One turn moves each row of this set onto another row. After a few examples, where does it send each row asked below?
Q_681: [ 12 -11   1  -6  -5   4 -15 -14  -6  -9 -22  -6  -8   9   8 -42   4  27
 -10 -22   4]
Q_986: [ 16   1   2  10 -10   0  -5  -2  31   3  -4  -7   9  -4 -11 -27 -15  33
 -10  -5  16]
Q_8: [-13   0  20  -4 -31   6   2  -6 -15   3 -31  -2   5  10  17  14 -36  -4
  -2  -9 -14]
Q_700: [ 25 -17  24  -1  -7  12   8   6  21 -15   6   3   4  -8  -2  24 -11  31
   3 -17 -13]
Q_450: [-25   3   8 -17  -1  28 -11 -25 -17 -17 -36  -2   5  11   6  13 -10  10
   5  -1   1]
Q_998: [ 33   7  13  -5 -13   9 -28   1   2 -14  21   4  -7  13  11 -20   7  36
  -6   0  -9]
Q_705: [  4  -5  32  -1  -5  26 -13 -32 -12  -3 -21 -16  22  23   5  16   9  30
  13 -10   6]
Q_150: [ 32  21  22  -7  11   0 -38   4  18  -4  10 -21  -3   7   5   7  22   8
  -4   5  -4]
Q_195: [ -2   8  37  -7   1   2 -11   6  13   5   1 -28  21  18   0  14  16  12
  15 -21 -30]
Q_974: [-10  25  -1  -2 -32   0 -26  -1  20 -21 -29  -1   2   5  12  25 -16  10
 -23   8  -8]
Q_699: [ 30  27  10 -22 -26   6 -26  -8  17 -10 -26  17   8   3   1  12 -20 -13
  10 -25   5]
Q_86: [ 40 -30   4  -2  20   6 -14  24   1 -10 -26 -10   4  14   0  -4  -8  -1
   4  -7   1]
Q_572: [ 12   1  27 -22   8   6 -34  15   5 -33   0  -8   8 -21   1   6 -19   1
 -12 -14  18]
Q_243: [ 56  10  13  -4 -16   8 -32   6  27  11  -1   1  -4   9   4 -11 -11  -2
   3   8  -8]
Q_203: [ -6   8   0   6 -10  18 -22   4  -1 -10 -27 -10   7   5   3  14  -4  20
  19  17 -47]
Q_318: [ 19 -14  26  -2 -37   7 -13 -15 -32  -3 -28  -2  12  10   9 -14  -7 -11
  -7 -10   1]
Q_907: [-28 -13   1  13 -13   7 -26  -3   5   8 -40 -16   6   2   2  20  -5  -7
   6 -12  -4]
Q_364: [  1   0  35   3 -27  22 -44  -9   4  14 -27  -5   2  -1 -12  23  -1  -8
   1 -26   6]
Q_161: [ 42  27  -5 -14  -6   1  -2   4   7 -18 -18  -6   1   4 -26  11   2  -4
  11   3   4]
Q_979: [-13  10   9   3  11  12 -19  -2  -3   3 -35   5   1   1  25 -19 -14   2
 -22  21 -16]
Q_952: [  5  26  30  -1  11   3 -18  35 -15   2  13  -9   8   6 -11  -8  -9  15
   5 -13 -11]

Q_195 -> Q_681
Q_986 -> Q_161
Where do these go?
Q_700 -> Q_86
Q_8 -> Q_907
Q_203 -> Q_979
Q_364 -> Q_705
Q_150 -> Q_998

